Where one turn sends some rows of the set: a few examples, then the rows asked
tobet: [-11  -8 -11  -7  -5   9   0  17  -6 -16   7   0   7 -31   3   5 -16   3
   2   2   2   4 -36   6  -4  -2  -5  18  -3  22  -3   0 -24   5  -3   5
  -3  -9  -6  -9  24 -12  10  -6  -2]
pase: [ -2 -23  -5  -8   5 -19  22   1  17 -10   1  -4   4   8   1   3  13 -10
   0  -3  14  -1   5  10  16  10  -1  -9  15   6  11  -3  12   4 -10  -3
  17 -15   3  -7  -9   0  -2 -11  -5]
bulen: [ 12  -9  -4   1   9 -10  -3   5 -21 -27  -6  -9   8  -9  -1  17 -18   0
  -7  15  -8  -4  31  14  15  13   2 -14  -3   1   5 -14 -26  -6   8   3
  13   9  -1 -13   7  -8  -5   8 -24]
tido: [  6  23   4  -1   6  -3 -13   9   3 -15  17   4  -9 -14 -14  -1 -13  19
  10   8  -7 -23  -4 -13   8 -10  11  28 -22   6 -11   8  -7  -2   5  -2
  -9  -7 -16  -4  -2  10  -5  22  -5]
Gike: [  1  22  14   3   7  -3 -12  16  -1 -20   6  -2  -1  -9 -13   1 -10  15
   5   9  -4 -12 -11  -2   4  -1   2  38 -14  -7 -10  12  -6   0   6  -6
   4  -1 -12  -9   0  24 -25  12 -11]
viguk: [  0 -21   7 -17  -4 -10  10 -19  15   0  15   4 -10  -4  -5   3  24  -2
   7   2  -8 -11  15   5 -12   4  -4  -4  -6   2  19   3 -31   0   3  -2
   0  23  -9 -22 -14  -2 -25   9 -23]
Komos: [  1 -16 -11   1  -3 -22  23   6  16  -5   6  10   9  13  -3  12   1   0
   1  -2  16  -5   6   4  26   8  -3 -12  16  17  21   0   2  -5  -1   4
  12  -5  -5 -11 -15  -2   4 -11  -5]
Vidil: [ 17  -4   2  -8   5  -6 -10   2 -26 -22 -14 -15 -10 -15   6  17 -11   1
  -7   6  11  24   9   9  18   0   1 -27  -2   0   6 -10  -5  -2   5   1
  -2   3  -2  -6  -1  13 -20  -2 -18]
pema: [ 17   8   7  -2 -10  16 -13   2 -12  -4   6  -7 -12   4   0   5   0  -7
  -8  -6 -21 -17  15   1  -4 -19  -4   5  16  14   6  16  -9  10 -11  16
 -16  -4  -7 -18 -15  25  -3  -9  -9]
lizum: [ -7  -3 -14 -16   0   7   1  10 -13  -8  -8  -2  -1 -27   9   1 -17  -5
  -1   8   8   5 -39   4   1   6 -10  17   2  17  -1   1 -18   3  -7  12
  -1 -15  -3 -11  18  -5  15 -11   1]
tedep: [  2  12  23  15 -20   4   7  -1   1   6  19   6  -4   0 -10   5 -12  -2
  -5  11 -30 -11  28   3  -3  12   4   3   2   1  10  24  -4   0   8   3
  -1  15  11 -22 -15  11 -17  12  -9]
Dus: [-12  13   7 -12   3  14  -7  13  -1  -3  22   2  -6  -4   3   1   2  -7
  -1   4 -20   4   6  -6  -3   5  17  17   6 -16  -1  12  14  13  12  21
  -2  -8   6 -11 -13   8  17  -6  -1]
mugir: [ -5 -21  -7  -4   4 -26  20   3  13  -9  16   5   8   1  -9  10   3  -9
   6   2  18  -1   3   9  18  10   3 -18  17  15  20  16   5  -3  -4   3
   1  -7  17 -10  -9  -7  -6   2   2]
Suve: [  8 -15   4   0 -19  -8   8   3  -6 -23   0   9 -11 -40  -7  -6 -25  10
  -5   2 -14   5 -33  -2   2 -15  -5   4   0   8  13  -2   8  -7 -11 -13
   7  15 -13 -20  21   6  -5   0   0]
zuluz: [ -1 -12  -1 -13  -9  -9 -12   3 -12 -10   0  -7  18 -25   8  14 -22 -11
   7  16   3  11  17   2  19   7  22 -23 -25  -1   1  -9  -3   5  11   7
  -3  -4   0  -5  -2  -2   0  -1 -18]
zuno: [ 18  13   2  -2 -12   2  -8   4  -8   6  10  -8 -21   5   3   8 -11  -4
  -6  -5 -14 -10   6 -11   0 -18  -3   9  22   4  11  17  10  -2   7  24
 -13   1   3 -11 -11  30   6   3  -1]
sivig: [  7 -30  23   3 -13  13  11  -5 -12 -20   5  -3  -4 -18  -7  -7  -5  15
 -14   2   7  26  -2  -8 -17  12 -19 -13 -16  21 -13  12   0  -8   2 -12
  10  -1  -9 -13  -9 -13  -3  -3 -18]
pup: [ -3  11  11   7   3   6   6   7  -5  10  14  -2 -19   1  -6   8 -15  -7
  -5  23 -23 -11  19  -3  -3  21   2  15  14   2  -1  22   6  -7  11  14
   2  10  18 -24  -1  11 -10  13   3]
dobad: [  2 -11  -8 -14  -9   3  10  -9  -2 -10   0   7  -8 -12  -4   0  23  11
   4   9  -1  -2   0   1 -12  -7   3 -10  -5   2  30   8 -17  -5 -15  -5
 -12  13 -14 -12 -34  -2 -28  -1  -5]
sud: [  6 -35  14  -2 -34  -2  -5  -6  -7 -21   6  -5  16 -20 -22  -2 -17  -7
 -11  12  -2   8 -12  -9 -14   1 -19 -10 -13  28  -3  17  -6   2  -8   1
   5   5  -2  -9  -4  -3  -3  -2 -28]
Pomo: [ -5  -4  17  -2   0  -9  12  10  11  -7  14   7 -21 -28  -5   3 -20  13
  -4   2   4  17 -19  -6  -8  12 -12   6  -2  10  -8  -5 -21  -2  16  -6
  20  14  -6 -21  33  -8  -2  17  -5]
redut: [  1   7  14  -1   7  -5 -13   4   0  -7  13  -1 -14 -15  -5   1 -17   4
  12   4  -4 -19  -9 -10   9  -3   6  33 -24   9  -5  17  -3   1  10  -3
 -15 -10  -7 -11   8  27 -27  15 -10]
zinu: [ -1   0   9 -12   1 -11  17   3  10  -4  14   4 -15 -19  -4  -2 -22   2
   6  -2   7  23 -16 -10  -6  16  -7   6  -4   6  -3 -10 -12  -7  17   0
  16  12   8 -21  29 -10  10  23  -4]
fus: [-12  15  22 -13  -1  18  -8   8   3   3  21   1  -8  -5   2   0  14  -3
  -3   2  -6  11  15  -1 -12   7  13   1  -6  -7  -6  20 -13  24   6  13
  -8 -11   9 -11 -23   6   7   5  -3]
Galus: [ 12 -13  -6   0 -12 -13   8   2 -12 -20   4   5  -9 -31  -8  -7 -28   8
   1   4 -18   5 -29   4  12  -8  -7   3   4   6  13   1  13 -12  -8  -5
   9  24  -9 -30  15   7   5  -4  -1]
biz: [  4 -29  18  -3  -4  10   1  11  -7 -37   8   1   2 -15  -7  -5 -11   2
  -6  -2   3   9  -3 -17 -12   8 -22  -6  -9  28   9   5 -28  -2   2   7
  -2  -3  -5 -15  -2 -14   9  -9 -35]
Fuva: [-16 -13  -5 -13 -20   2  10  -7   9  10   4  -2  16  -5   5   7  21   0
  12  10   6   0   1   3 -18   6   4   8  -7   4  15   8 -31   6   0   3
  -6   7 -11  -8 -25   2 -23  -1 -15]

Galus moves to zinu
tedep moves to fus
sud moves to sivig
Where do these go?
Pomo moves to tobet
viguk moves to Fuva
zuno moves to pup
Vidil moves to bulen
Gike moves to tido
Komos moves to mugir

Where one turn sends some rows of the set: a few examples, then the rows asked
lobov: [ -3   4  12  17 -20  18   7 -10   1 -14  21  -1  -4 -15  -6  -8  -3 -35
  16  -7 -15  28 -25]
fono: [-11   3  -6  16  -1  25   1 -27   6   5  37  28  -8  -4  -1 -15  12  13
   0  12   8  11 -12]
verap: [  3  -3   9  31 -11  23 -13 -20  17 -26  26   5  -2   7  -5  -3  14 -12
  12  12   1  40 -30]
dis: [  0  12  -3  -1 -16  -6   0 -24  17  -9  26  11   4  13 -26 -28   3  13
  10   1 -24  19 -26]
Naz: [ -5   9   0   9 -21  10  13 -17   3  -5  29 -15 -12 -11 -13  -8  -6 -26
   1   4 -10  22 -17]
vibit: [-28  -8   3  30 -20  18 -12 -21  10  10  24  21  25  -3 -13 -13  20   2
   6  22 -16   2  -8]
daba: [ -2  -6   9   6 -21   8   8 -10   5 -10  24  -5 -10 -13  -3  -6 -10 -31
  11  -5 -17  21  -9]
mem: [  4 -15 -10  -6 -22  -3   1 -15  14  10  23  11  17  13 -22 -19  11  12
  18   4 -15  26  -8]
Didoz: [  3  -5   9   6 -19  11  17 -11   3  -8  29   4  -7  -7  -8  -9 -11 -28
  19   0  -6  23  -6]
kori: [-21 -13  11  24 -31  20 -16 -24   0   6  28   7  25   9 -25 -16  17   0
  18  17 -13   8  -7]
gedip: [-10  -7  -7  31 -21  13  22 -14   7   8   3   1  11  -5   6  -5  11  -1
  16 -11  10  34 -33]
Vuta: [-18  11   9  33 -11   2  -8 -41  16  -4  13  -7   3   8 -16 -14  17  19
   1  -8   9  -1 -34]
sof: [-16 -13   1   5  -2   7   4 -28  24   3  -9  21   0  -4 -22 -13   7  -5
 -14   5  -7  29 -34]
tive: [-10   1   4  30 -21  13  10  -1   9  14   6  12  -1  -3  13  -1   5 -14
  19 -22  12  27 -23]
Guz: [-16   2  16  26 -33   2  -4  -3  22   2  -1  -4   0  12 -17  -8  -7 -23
  19 -16   3   9 -25]
rilal: [-15  -3  20  23 -30   2  -2 -10  10  -5  24  -2  -9  18  23  -5  -9  -7
  16  -4  -8   4  -9]
mek: [-20 -33   7   1   0  13  -1 -32  19   3  -7   6   2   9  -5  -8  10  -7
  -8  13   2   3 -22]
gozam: [-10 -18  15  36 -19  14  14 -12  12   6   0   7   4  -6   4  -3   6  -8
  22 -12  20  20 -29]
vid: [-13  10  21  13 -15   4  -7 -35   1  -8   7 -13   5  10 -23 -18  14  19
   0  -5 -10  -8 -21]
Boza: [-26 -16  15   2  -5  13  -2 -25  13   5 -18  14   2   8 -15 -11  11   1
 -16   5  -7   5 -16]
dazep: [-15  -9  12  15 -15   3  -4 -39  11  -1   6 -27  12   2 -26 -16  16   4
  10   3  -2  -8 -31]
Soro: [  9  -3   0  -9 -11   7  -1 -16  11  -2   6  21   8   4 -25 -22  17  20
  12   4 -20  23 -15]
sab: [ -6  -6  -5   7   1   9   6 -29  20  12  16  19  -1   1   1  -6  12  27
  10   6   2  -7  -2]
dut: [-17  14  -8  25 -30  17 -11  -3  26   2  -1   3  -3  17 -15  -7   0 -18
  11  -9   6  13 -30]
soz: [-20 -11   6   2   1  12  -1 -29  26   7  -5  12  -2  -8 -25  -2   5  -6
 -10  11  -8  -6  -8]
luv: [-17  -1   3  24 -17  14   7 -32   0   8  16   9  28  -8 -30  -7  16   8
  12   8 -16   3   3]
tov: [  1  -6  -8  -3 -16 -15  -1 -16  26   9  15  10  15   4 -23 -16  14  13
   2   3 -24  21 -14]
Lobi: [ 13  -9  16  20  -5  20  -3 -16  22 -21  17   7 -10  -2  -9  -5   5 -15
  27  -1  13  29 -28]
Zat: [  2  -1  -7   3 -11   7 -11 -19  29  -2  10  26  16  10 -31 -11  11  15
  19   8 -21  14  -4]
zavap: [-25 -25  -3   5   2   9   7 -30  19  -8  -4  19  15   2  -8  -6  11  -9
  -8  14 -16   6 -20]
tela: [ -4   0  -3   9   1  24  -8 -21   9  12   7  19 -10   2  -6 -12  20  22
   4   3  17  -3  -8]
Vodi: [-11   5   5  22 -32   4 -15   0  28  -1  -7  -3  -1  13  -9  -6  -3 -17
  22 -21   1  12 -22]
zot: [-10  -1  27  26 -30  -1   2 -11  11  -8  32  -1  -4  22   8 -10  -9  -8
  24  -2  -6   8 -12]
Futu: [-12   4  22  22 -18   6   8 -16   3 -13  25  -6 -11  10  22  -6  -3 -15
  14 -11  -6  11 -23]
mesu: [  8   3  16  27 -19  13  -6  -8  15 -15  17   8  -3  -1   5  -7  13 -10
  28  -8   0  37 -34]
rof: [-10   8   0  18 -10   2  -5 -37  23  -9  11 -15  11  -7 -24 -17  21  13
  12   4  -8 -12 -34]
gifi: [ -6   3 -14  14   5   9 -11 -28  17   1  33  13  -1   5  -7  -3  21  10
  -2   6  12  -7  -2]
zudi: [ -9 -17   3  33 -20  16   9 -10   7   5  -4   6   9 -13   6   0  10  -8
  24 -15   9  29 -21]
rek: [ 13  -5  13  24 -11  17 -15 -16  15 -27  20   2  -7  -7  -1  -2  13 -11
  23  -2   3  30 -26]
sibif: [-12  -4  25  21  -5   1  -5 -42  22 -10   9  -8  10   6 -20  -6  18  21
   4  10 -17  -4 -20]
nefi: [-11   7  12  18 -22   2  -8  -5  22  -6   2   2  -9  20   2  -4  -6 -25
   8 -20   0  16 -28]
Nonol: [-20   0  11  18 -20  26  -5 -25 -14  -1  20  17  18   4 -21 -17  15   4
   6  14 -19   9   2]
kibo: [-40   1   2  23 -26  14   7 -25  -4   6  15  20  21   9 -18 -15   2  -6
  -3   8 -18  11 -13]
podar: [-21  -3  16  23 -29   0   7 -14  15  -3  24  -2  -7  26  23 -11  -8   0
   4   7 -10  13 -23]
limid: [  1 -13 -14  -1   0  17 -11 -23  18  11  25  14  -9   8  -9 -10  12   6
   8   3  19  -1  -5]

sibif moves to sab
nefi moves to mesu
tela moves to Nonol
Where do these go?
podar moves to gedip
Guz moves to Lobi
rof moves to gifi
sof moves to dis
limid moves to kori
Vodi moves to rek

